Each row is where one point has got to under a steady rotation. How many steps took it there?
The counts run from 0 to 180.
[139 181 162 107  98 135 157 120 113 107  70 104 124  71  96 133 105 156
 146 147 148 148 154 149 125 139 140 130  97 137 172 130  78 135 123  93
  82 122  92 109 150 134 134 148 165 138 115 122  94 110 103 134 135 154
 105  85 138 109 140 120  92 129 130 123  99 132 166 152  81 101  97] => 61
[102 113 136 145 127 129 123 173 109 125 129 161 142 122 102 141  97 124
 174 156 136 127 189 124 114 147 145  97 126  88 185 134 116 151 111  70
 122 149 104 128 158 162 111 154 197 107  88 180 145 148 117 125 145 128
 129  91 125  94 169 164 141 144 136 130 118 111 148 103 137 108 139] => 50
[119 147 188 106 140  94 159 101 124 106 107 111 132 102 104 135 106 130
 146 168 116 125 156 135 120 141 164 129  77 130 141 120 108 101 140  42
 107 125 124 118 125 154 135 171 178 152  95 141 165  77 124 160 132 165
  95 138 124 121 133 131 110  77 145 106 129 142 130 152 105 113 111] => 145
[120 110 152 115 144  88 170  92  85 119  81 170 153 138 118 115 116 129
 167 134 118 136 173 106 135  89 130 105 129  86 136 156 149 131 103 100
 103  96 117 130 130 153 107 177 183 121 112 151 139 104  90 136 158 112
 116 175 151 109 112 164 159  97 143 135 107  90 155 139 108 141 156] => 98
[145 171 140  77 191 140 139 104 111 130 142  79 123 141 137 159 128 109
 180 146 175 158 161  56 149 135  94 129  72 131 130 147 110 141 164 109
 134 174 142 165 113 130 132 113 125 134 124 155 129 173 118 127 101 123
 105 121 123  85 129 117 109 146  82  83 115 126 130 133 128 128 153] => 84
[137 164 135 153 146 129 141 103 100 132  61 116 135 100 138  81 102 180
 142  96 138 128 134 100 179  91 168 125 139  66 122 115  99 142 141 107
 118  84 127 146 124 141 113 168 168 159 122 162 117 108 128 147 144 122
 112 131 146 133 128 128 124 117 122 130  89 137 187 139  99 145  77] => 12
[120 139  95 100 146 166 103 125  94 135 130 121 130 122 119 136 108 123
 168 129 166 147 158  35 119 112  90 121 130  91 165 163 125 169  91 135
 128 179 122 153 140 136 114 125 133 111 127 136 131 196  78 112 118 132
 123  95 108 111 128 130 146 193 114 112  94  98 145 123 125 141 149] => 77
[165 164 171 135 189 117 100 130 114 109 119  92 123 114 116 117 106 131
 173 129 150 121 112  72 161 159 127 139  89 115 146 144 117 140 129  84
  98 140 120 153 130 110 138 115 153 137 108 130 111 156  89 135 110 199
 108  67 110  94 153 128 115 115 140  84 118 164 102 106 124 146 106] => 32
[165 164 155 142 191 129  88 135 118 114 130  86 119 116 128 120 107 131
 179 127 158 115 116  67 168 153 128 137  89 102 144 138 114 147 139  89
 107 147 129 168 128 111 138 114 146 138 115 143 112 168 108 138 109 185
 111  63 108  96 151 131 118 127 125  86 113 173 103 102 136 144 102] => 31
[118 139  96 103 149 175 109 118  95 147 132 115 133 112 125 135 100 131
 162 128 169 149 158  37 119 101  96 125 127  81 148 159 123 165  96 136
 141 184 123 150 139 144 107 131 124 118 127 141 138 199 100 120 115 124
 120 106 112 128 122 130 144 196 109 117 101 105 155 126 128 141 140] => 76
[ 96  84 156 119 138 117 137 128 116 131 136 151 143 108 115 153  85 108
 150 163 129 122 179 118 114 114 140 110  99  71 128 125 141 125 105  47
 156 158 111 149 139 173 101 174 165 114  80 175 187 142 142 159 130 127
 105 153 115 146 124 160 157 125 133 120 135 134 141 127 132  90 132] => 46
[136 118 134 135 188 124  86 161 107 108 154 124 149 122 116 133 100 114
 182 147 141 112 152  54 116 146 130 116 112 113 174 150 141 154 106  86
 123 153 137 140 141 138 138 128 164 107  96 141 152 182  90 132 129 169
 129  85 115  99 152 172 152 132 168  99 115 135 103  97 161 155 146] => 133
[133 151 135 158 127 117 136 102  92 120  55 143 139  90 129  77 101 181
 145  98 129 117 128 101 164  89 151 124 151  71 140 141 127 149  96 122
 106  78 113 134 136 141 114 172 174 149 121 139 116 111  98 147 156 144
 118 121 143 139 119 142 141 107 146 131  88 131 180 136  96 154  87] => 14
[143 128 161 110 185 100 130 143 133  98 152  88 140 101 135 169 117 100
 173 183 149 121 168  97 121 155 132 119  67 156 153 129 138 125 150  54
 144 158 144 142 127 151 133 135 143 122  87 143 158 159 132 158 115 161
 110 113 120 113 143 157 124 103 140  83 130 169 115 130 155 117 140] => 137
[147 177 159 128 142  81 173 110 112  93  70 116 139 108 132 116 136 154
 170 142 144 139 158 125 160 125 151 116 110 141 160 138 115 134 162  98
  96  85 130 118 126 130 134 159 181 146 105 151  92  96 107 135 159 136
 119 111 164  92 141 146 102  69 127 112  99 128 173 145 109 137 120] => 6
[ 95  91 143 128 144 135 128 146 118 141 141 146 139 118 112 151  87 111
 158 153 134 127 189 113 115 122 145 101 116  71 135 118 129 129 117  52
 156 163 112 153 138 177  96 169 176 117  84 193 188 153 147 151 133 120
 117 146 119 138 136 155 153 147 126 126 127 129 141 120 139  97 130] => 47
[136 168 149  92 110 154 162  90 114 127  71  87 122  59 111 133  94 156
 122 137 158 147 151 139 127 105 134 141  89 117 129 119  76 124 124  96
 118 136 102 123 139 151 118 160 131 149 131 116 127 124 128 160 116 138
  92 131 126 155 114 107 104 152 117 126  99 149 179 176  73  93  80] => 64
[140 108 106 153 140 136 115 117 111 126  91 121 148  61 153 112 105 154
 141 113 156 119 142  81 156  63 129 124 139  70 123 136 149 163  99 120
 170 120 127 147 139 157  93 165 123 125 112 149 137 184 131 176 131 124
 124 126 129 182  96 156 158 140 131 118  99 166 184 142 135 131  95] => 19
[ 84 141 144 143 110 126 136 123 109 136  91 153 131 110  97 101  80 162
 138 136 115 127 162 115 112 120 174 112 141  64 159 118 100 127 102  73
 104 125 111 118 145 163 114 185 201 139 102 168 166  96 117 129 155 135
 115 116 125 126 144 136 134 124 144 141 103  97 166 131 104 127 103] => 151
[144 121 101 167 151 138  91 147 108 115 107 128 146  83 144 106 104 152
 163 110 158 115 128  59 156 101 128 119 153  78 158 148 142 188  94 132
 145 126 118 145 144 136 108 141 144 119 113 144 106 199 102 149 137 145
 133  71 121 140 132 161 158 156 138 113  93 153 154 112 145 158 108] => 22
[107 139 139 101 151 135 110  79  87 151 106 137 123 140 105 100  88 134
 149 108 135 142 121  42 145 105 101 135 120  38 116 167 134 137  86 114
 106 160 114 162 133 129 106 146 148 143 131 145 150 143  80 120 113 154
 107 115  94 122 109 106 152 150 112 107 113  91 125 126  93 150 122] => 178
[137 158 121 102 101 132 150 125 137  96 103  82 138  50 130 158 125 143
 150 168 180 146 165 116 137 121 107 133  98 155 175 147 124 162 130 113
 139 153 120 116 145 137 118 149 121 124 107 123  88 172 116 157 125 143
 116  57 124 137 118 125  94 141 102  99 103 153 186 170 122 104 116] => 164
[105 156  93 142  90 154 122 163 123 120 109 126 137  80 113 133 107 156
 157 143 165 138 178 101 129 130 130 108 148 106 196 140 113 182 108 114
 128 147 118 114 158 149 111 150 166 113 101 155 107 170 106 120 144 128
 135  45 126 118 152 139 118 163 115 128  91 114 184 129 125 120 118] => 160
[ 94 112 108 123  94 138 147 132 127 121 108 131 148  65 123 146 103 143
 137 159 150 135 191 121 114  90 140 105 132  92 156 126 133 148 104  92
 163 145 119 121 148 179  94 181 154 123  95 165 154 152 146 160 141 108
 122 114 126 169 119 144 136 150 120 131 107 129 193 164 124  97 114] => 156
[117 149 164 106 182 118 153  75  81 153 100 131 131 162 130 113 107 137
 159 115 132 147 155  79 156 106 137 117 106  60  99 132 107 114 149  94
 115 123 130 171 109 149 114 154 175 153 125 185 161 100 126 125 129 104
  98 190 137 102 124 124 138 108 103 122 108 102 143 128 103 137 135] => 94
[136 131 134 147 125 107 134  98 102 110  54 145 151  74 126  79 106 170
 147 108 132 120 128 102 153  83 142 121 153  78 145 143 141 151  89 122
 108  81 115 123 142 141 112 175 160 138 116 123 114 119  94 151 156 149
 120 117 138 154 101 152 153 108 152 127  95 135 177 149  94 149  95] => 15
[ 93 147 149 131 137 136 133 112 113 146 108 127 127 119 108 113  79 155
 134 137 122 125 163 117 130 122 183 120 118  61 131 103  85 112 133  61
 126 132 125 139 131 171 110 187 190 153 105 185 181  91 145 142 140 128
 100 136 122 134 140 127 126 118 132 134 107 120 164 133 104 111  88] => 149
[116 172 123 111 118 184 125  89  92 153  78 107 115  82 106 102  74 168
 122 103 152 147 132  96 130  96 139 140 127  65 126 123  70 134  96 120
 110 141 102 142 143 148 114 156 146 151 146 133 136 129 111 134 121 140
  99 117 119 141 123 100 123 179 115 138  89 120 175 146  76 119  80] => 67
[151 123 139 137 176 134  91 105  90 122  92 127 139  93 124  89  77 154
 143 101 124 108 104  52 133 102 140 134 132  75 140 143 134 141  72 116
 105 115 116 154 142 133 130 147 150 136 125 106 148 149  82 148 133 176
 108 122 111 144 111 157 164 138 182 123 101 142 126 123 115 165 101] => 124
[142 168 140 149 151 122 150  94 111 133  65 108 133 103 141  95 115 178
 141 105 143 129 143 112 177  92 166 129 124  75 116 108  99 131 160 106
 128  89 130 146 116 148 116 168 163 161 121 170 123 110 145 157 143 119
 107 145 153 135 126 123 116 105 115 126  85 152 191 147 103 132  75] => 11
[126 156 192 113 148  86 152 112 121 104 104 112 131 111 100 126 101 128
 152 167 113 124 154 128 119 154 160 124  80 130 157 124 109 101 138  47
  90 125 125 122 132 143 139 167 188 147  93 140 151  77 108 147 139 174
 101 120 123 104 146 132 112  72 154 105 126 133 119 144 102 122 119] => 144
[132 163 161  80 129 118 145  59 121 120  89  89 119  79 109 129 110 133
 136 139 155 145 119  81 145 107 101 152  83 106 120 158 126 120 101 104
 113 150 117 140 129 124 118 145 112 151 135 102 124 135  95 153 101 168
  90 113  99 145  86  98 115 125 112  91 114 139 139 175  71 127 100] => 173
